Look-ups in named tables: a row name and a column name give one cell, copied from the table.

Table Kup
,Kabik,Nikapu,Muravap
Divet,0.24,0.30,0.36
Kofinaz,0.54,0.44,0.05
Boz,0.36,0.35,0.34
Morez,0.18,0.27,0.71
Gev,0.10,0.23,0.85
Zek,0.26,0.36,0.54

Morez, Nikapu: 0.27
Boz, Nikapu: 0.35
Gev, Kabik: 0.10
Kofinaz, Kabik: 0.54
Morez, Kabik: 0.18
Boz, Muravap: 0.34
Zek, Kabik: 0.26
Gev, Muravap: 0.85
Divet, Muravap: 0.36
Boz, Kabik: 0.36
Kofinaz, Nikapu: 0.44
Kofinaz, Muravap: 0.05
Divet, Nikapu: 0.30
Divet, Kabik: 0.24

Pugu =
,Lopuga,Til,Lod,Boku,Selor,Fezubi
Ronaba,-37.011,-41.060,-55.897,-60.819,-81.791,-65.220
Ril,-2.037,-29.712,-34.673,64.636,-81.791,-0.394
Zuzem,-44.852,-48.015,-41.461,-49.812,-81.791,-45.359

Selor of Ronaba: -81.791
Til of Zuzem: -48.015
Til of Ril: -29.712
Lopuga of Ril: -2.037
Boku of Ril: 64.636
Selor of Ril: -81.791
Lod of Zuzem: -41.461
Selor of Zuzem: -81.791
Fezubi of Ronaba: -65.220
Boku of Zuzem: -49.812
Lopuga of Zuzem: -44.852
Fezubi of Ril: -0.394
Lopuga of Ronaba: -37.011
Lod of Ronaba: -55.897
Til of Ronaba: -41.060
Lod of Ril: -34.673
Boku of Ronaba: -60.819
Fezubi of Zuzem: -45.359
Row with the largest Til: Ril

Nozar =
cols = Tuf, Repela, Pomuz, Mab, Lebibal, Sufad, Dov, Tevobed, Fizi
Fulisa: [61.563, 60.079, 91.459, 89.006, 43.112, 22.306, 70.363, 44.556, 85.615]
Zigedi: [65.441, 42.697, 69.853, 51.139, 52.491, 55.808, 93.540, 63.667, 60.215]
Sus: [63.001, 47.605, 95.446, 46.498, 60.462, 37.530, 66.227, 32.306, 53.851]

What is the Fizi of Zigedi in Nozar?
60.215
What is the Repela of Fulisa in Nozar?
60.079
What is the Fizi of Sus in Nozar?
53.851
What is the Mab of Fulisa in Nozar?
89.006
What is the Pomuz of Sus in Nozar?
95.446
What is the Repela of Zigedi in Nozar?
42.697
What is the Sufad of Sus in Nozar?
37.530
What is the Lebibal of Fulisa in Nozar?
43.112
What is the Tuf of Sus in Nozar?
63.001
What is the Pomuz of Zigedi in Nozar?
69.853
What is the Tevobed of Sus in Nozar?
32.306
What is the Repela of Sus in Nozar?
47.605
What is the Tevobed of Zigedi in Nozar?
63.667
What is the Tuf of Fulisa in Nozar?
61.563
What is the Dov of Fulisa in Nozar?
70.363

Dedada
cols = Govivaz, Gisulir, Mefosur, Siz, Vef
Ves: [109, 70, 111, 102, 100]
Morufug: [162, 210, 100, 127, 96]
Kimopi: [121, 68, 83, 99, 118]
Kor: [137, 106, 116, 23, 62]
Biz: [95, 44, 75, 107, 110]
Sigege: [32, 191, 97, 123, 33]

What is the Vef of Sigege in Dedada? 33
What is the Vef of Ves in Dedada? 100
What is the Govivaz of Biz in Dedada? 95
What is the Siz of Morufug in Dedada? 127
What is the Siz of Kor in Dedada? 23
What is the Vef of Biz in Dedada? 110
What is the Mefosur of Morufug in Dedada? 100
What is the Siz of Sigege in Dedada? 123
What is the Gisulir of Biz in Dedada? 44
What is the Mefosur of Kor in Dedada? 116
What is the Vef of Kor in Dedada? 62
What is the Gisulir of Kimopi in Dedada? 68
What is the Mefosur of Ves in Dedada? 111
What is the Siz of Ves in Dedada? 102
What is the Gisulir of Sigege in Dedada? 191
What is the Siz of Biz in Dedada? 107
What is the Govivaz of Kor in Dedada? 137

Datufup.csv
,Nep,Tetilo,Zotek,Dorifu,Zimot,Savu
Beronaf,90,182,125,119,124,111
Vif,150,96,123,152,124,194
Tideviv,69,55,180,146,173,158
Gizibaf,95,123,107,165,166,132
Goras,112,118,159,106,144,100

Goras, Zotek => 159
Tideviv, Savu => 158
Tideviv, Nep => 69
Tideviv, Dorifu => 146
Goras, Tetilo => 118
Beronaf, Zotek => 125
Vif, Savu => 194
Beronaf, Tetilo => 182
Goras, Savu => 100
Vif, Zimot => 124
Goras, Zimot => 144
Gizibaf, Zimot => 166
Goras, Dorifu => 106
Gizibaf, Dorifu => 165
Tideviv, Zotek => 180
Beronaf, Savu => 111
Gizibaf, Zotek => 107
Vif, Zotek => 123
Vif, Nep => 150
Tideviv, Zimot => 173

Table Gigu
|  | Vib | Vila | Tuvi | Pemo |
|---|---|---|---|---|
| Minava | 0.28 | 0.38 | 0.39 | 0.25 |
| Rizu | 0.11 | 0.33 | 0.68 | 0.79 |
| Sebu | 0.56 | 0.41 | 0.18 | 0.10 |
| Leg | 0.38 | 0.64 | 0.24 | 0.43 |
| Bup | 0.10 | 0.49 | 0.53 | 0.59 |
| Simituz | 0.10 | 0.32 | 0.67 | 0.76 |
| Zufo | 0.45 | 0.37 | 0.52 | 0.54 |
| Mufutok | 0.34 | 0.26 | 0.48 | 0.29 |

Zufo, Pemo: 0.54
Rizu, Vib: 0.11
Rizu, Tuvi: 0.68
Zufo, Vib: 0.45
Bup, Vila: 0.49
Bup, Tuvi: 0.53
Sebu, Tuvi: 0.18
Zufo, Vila: 0.37
Simituz, Vila: 0.32
Simituz, Vib: 0.10
Zufo, Tuvi: 0.52
Bup, Pemo: 0.59
Minava, Vib: 0.28
Bup, Vib: 0.10
Rizu, Vila: 0.33
Mufutok, Tuvi: 0.48
Rizu, Pemo: 0.79
Simituz, Pemo: 0.76
Leg, Pemo: 0.43
Minava, Tuvi: 0.39

Table Toravo
         Sipidiz  Sok  Noz  Diz  Fakeka  Doto
Kave          10    8   -3   21       4     9
Sodo          63  -41  -25  -33     -42   -46
Ror           27  -33  -47   42     -21   -22
Dasokif      -13  -27   -5   -4      39   -16
Kab            3  -20    2   10      45    -4
Vom           22   -7    7   10      17    -6
Buz          -71   14  -10   22      30    27
Sepefo       -23  -17  -46  -42      18   -57
Dulev         17   30   14   32       1    34
Vezig          4  -16   14   13      29    11
Birobeg        7  -22  -39   65     -18    -3
Bazeri        16   -3   -2   10       2     1

Vezig, Diz => 13
Dasokif, Sok => -27
Kab, Diz => 10
Vezig, Fakeka => 29
Vezig, Doto => 11
Kave, Noz => -3
Dasokif, Noz => -5
Sepefo, Fakeka => 18
Ror, Sok => -33
Dulev, Sok => 30
Buz, Sipidiz => -71
Which row has the largest Sok? Dulev

Mibug:
|  | Vebupi | Mer |
|---|---|---|
| Neno | 0.7 | -0.2 |
| Saz | 0.1 | 0.5 |
| Ziruzim | 0.1 | -0.2 |
| Peb | -0.1 | 0.4 |
| Zoz | 0.6 | -0.3 |
| Dofovuf | -0.1 | 0.7 |
| Tez | 0.0 | 0.2 |
| Dizuko | 0.5 | 0.0 |
| Veg | -0.1 | 0.0 |
| Kavu | -0.6 | -0.3 |

Vebupi of Peb: -0.1
Vebupi of Tez: 0.0
Mer of Ziruzim: -0.2
Mer of Dofovuf: 0.7
Mer of Veg: 0.0
Mer of Tez: 0.2
Mer of Zoz: -0.3
Vebupi of Dizuko: 0.5

